In the rows, zero is written as 128.
One turn or mirror swaps these rows in pairs. Which row does each one swap with?
The rows were stretched afterwards, more along some directions than others.
tof: [110 113 108  96 148 143 156 130 112 106 150 122 115 121 102 142 168]
Val: [119 142  81 102 151 149 159 169 108 112 177 103 131 116 137 127 139]
sezat: [128 138  71  98 152 143 143 175 112 111 172 106 134 115 125 122 136]
Rosug: [113 114 141 126 138 162 135 134  86 117 151 140 117 129 161 116 136]
nabob: [107 122 121 106 149 152 150 131 111 121 138 106 119 128  97 136 159]
susi: [144 145  99 110 155 134 122 152 122 128 175  91 115 126 145 119 128]
dodit: [125 139 106 126 151 140 130 138 113 136 177  83 118 123 142 120 125]
nes: [131 138  82  86 157 142 144 175 112 105 167 121 124 118 139 124 138]
Voli: [125 120  63  92 156 128 142 155 117 101 170  97 112 136 108 128 136]
feb: [131 117  72  98 153 126 139 146 126 102 173  96 109 133 104 125 134]
nolo: [144 136 115  95 163 121 126 144 120 107 148 118  92 142 147 122 122]
Lapi: [129 102  91 107 123 158 110 149  93 117 172 134 122 130 114 110 127]
vefo: [113 119 111 110 147 144 166 134 110 114 146 113 112 108 117 146 169]
sog: [125 113 135 124 143 170 134 128  84 105 166 132 110 130 159 113 140]
Selog: [134  99  83 107 133 161 115 146  93 106 176 127 118 144 113 109 133]
Vesu: [137 136 120 103 165 126 130 140 117 113 150 106  94 140 158 124 122]
befa: [112 121 106 109 154 139 105 124 117 124 169  98 105 136 120 110 108]
renon: [134 119  68  97 155 135 144 151 119  93 175  99 106 143 113 121 136]
laf: [150 126 111 124 145 131 126 121 130 106 148 128 105 112 108 141 132]
bel: [119 114 138 120 135 170 138 135  78 114 160 139 111 131 157 112 139]
liko: [152 136 111 115 149 128 133 137 133 103 142 133 112 109 124 142 132]
sese: [122 107 146 124 128 164 124 130  89 120 161 141 110 128 158 113 132]
roz: [138 127 123  94 166 123 136 139 120 106 149 116  88 138 158 126 133]
pokog: [100 119  93 108 163 136 115 132 116 122 159  94 119 144 117 110 120]
forub: [124 118  69  99 154 126 146 150 113 101 167 104 108 135 108 129 135]
nen: [125 121 136 123 123 173 138 131  89 118 172 134 117 123 161 121 138]
mapiv: [142 113  98 118 151 133 132 130 116 111 134 126 102 119 101 150 146]
liles: [144 130 115  98 164 131 134 140 118 102 156 109  89 148 156 119 130]
Tari: [109 114 103 106 147 134 148 126 118 121 156 100 120 124 101 140 166]
folen: [137 142 119 116 147 134 137 133 134 115 140 116 114 104 114 141 132]
rike: [126 103  88 110 131 152 115 150 104 108 171 129 129 132 105 110 140]
Semap: [112 110  96 108 150 127 147 126 116 123 147 104 108 113 102 152 166]
nuze: [125 140 117 122 156 140 130 143 107 137 166  89 117 125 157 120 131]
suli: [150 129 107 122 143 130 126 127 136 118 153 104 108 109 103 136 142]
Veb: [142 112  84 109 117 163 122 147 105 105 187 131 126 122 113 119 138]
nuvo: [133  99  82 109 137 163 123 143  96  94 184 124 122 131 106 111 147]
nel: [115 111 141 122 130 167 128 136  76 126 154 143 112 129 165 114 125]
fet: [144 104  83 112 129 157 115 148  98 102 178 134 118 129 106 111 134]
tos: [107 120 111 101 174 136 132 141 101 106 136 133 104 134 162 124 122]
faka: [121 115 136 114 140 173 133 137  80 111 157 139 112 142 163 110 128]
tafe: [124  97  96 102 122 162 122 151  98 105 176 139 124 129 111 112 142]
sis: [103 113 100  89 164 144 141 146  94  99 149 143  99 125 151 130 126]

befa pairs with sis
tof pairs with laf
nabob pairs with mapiv

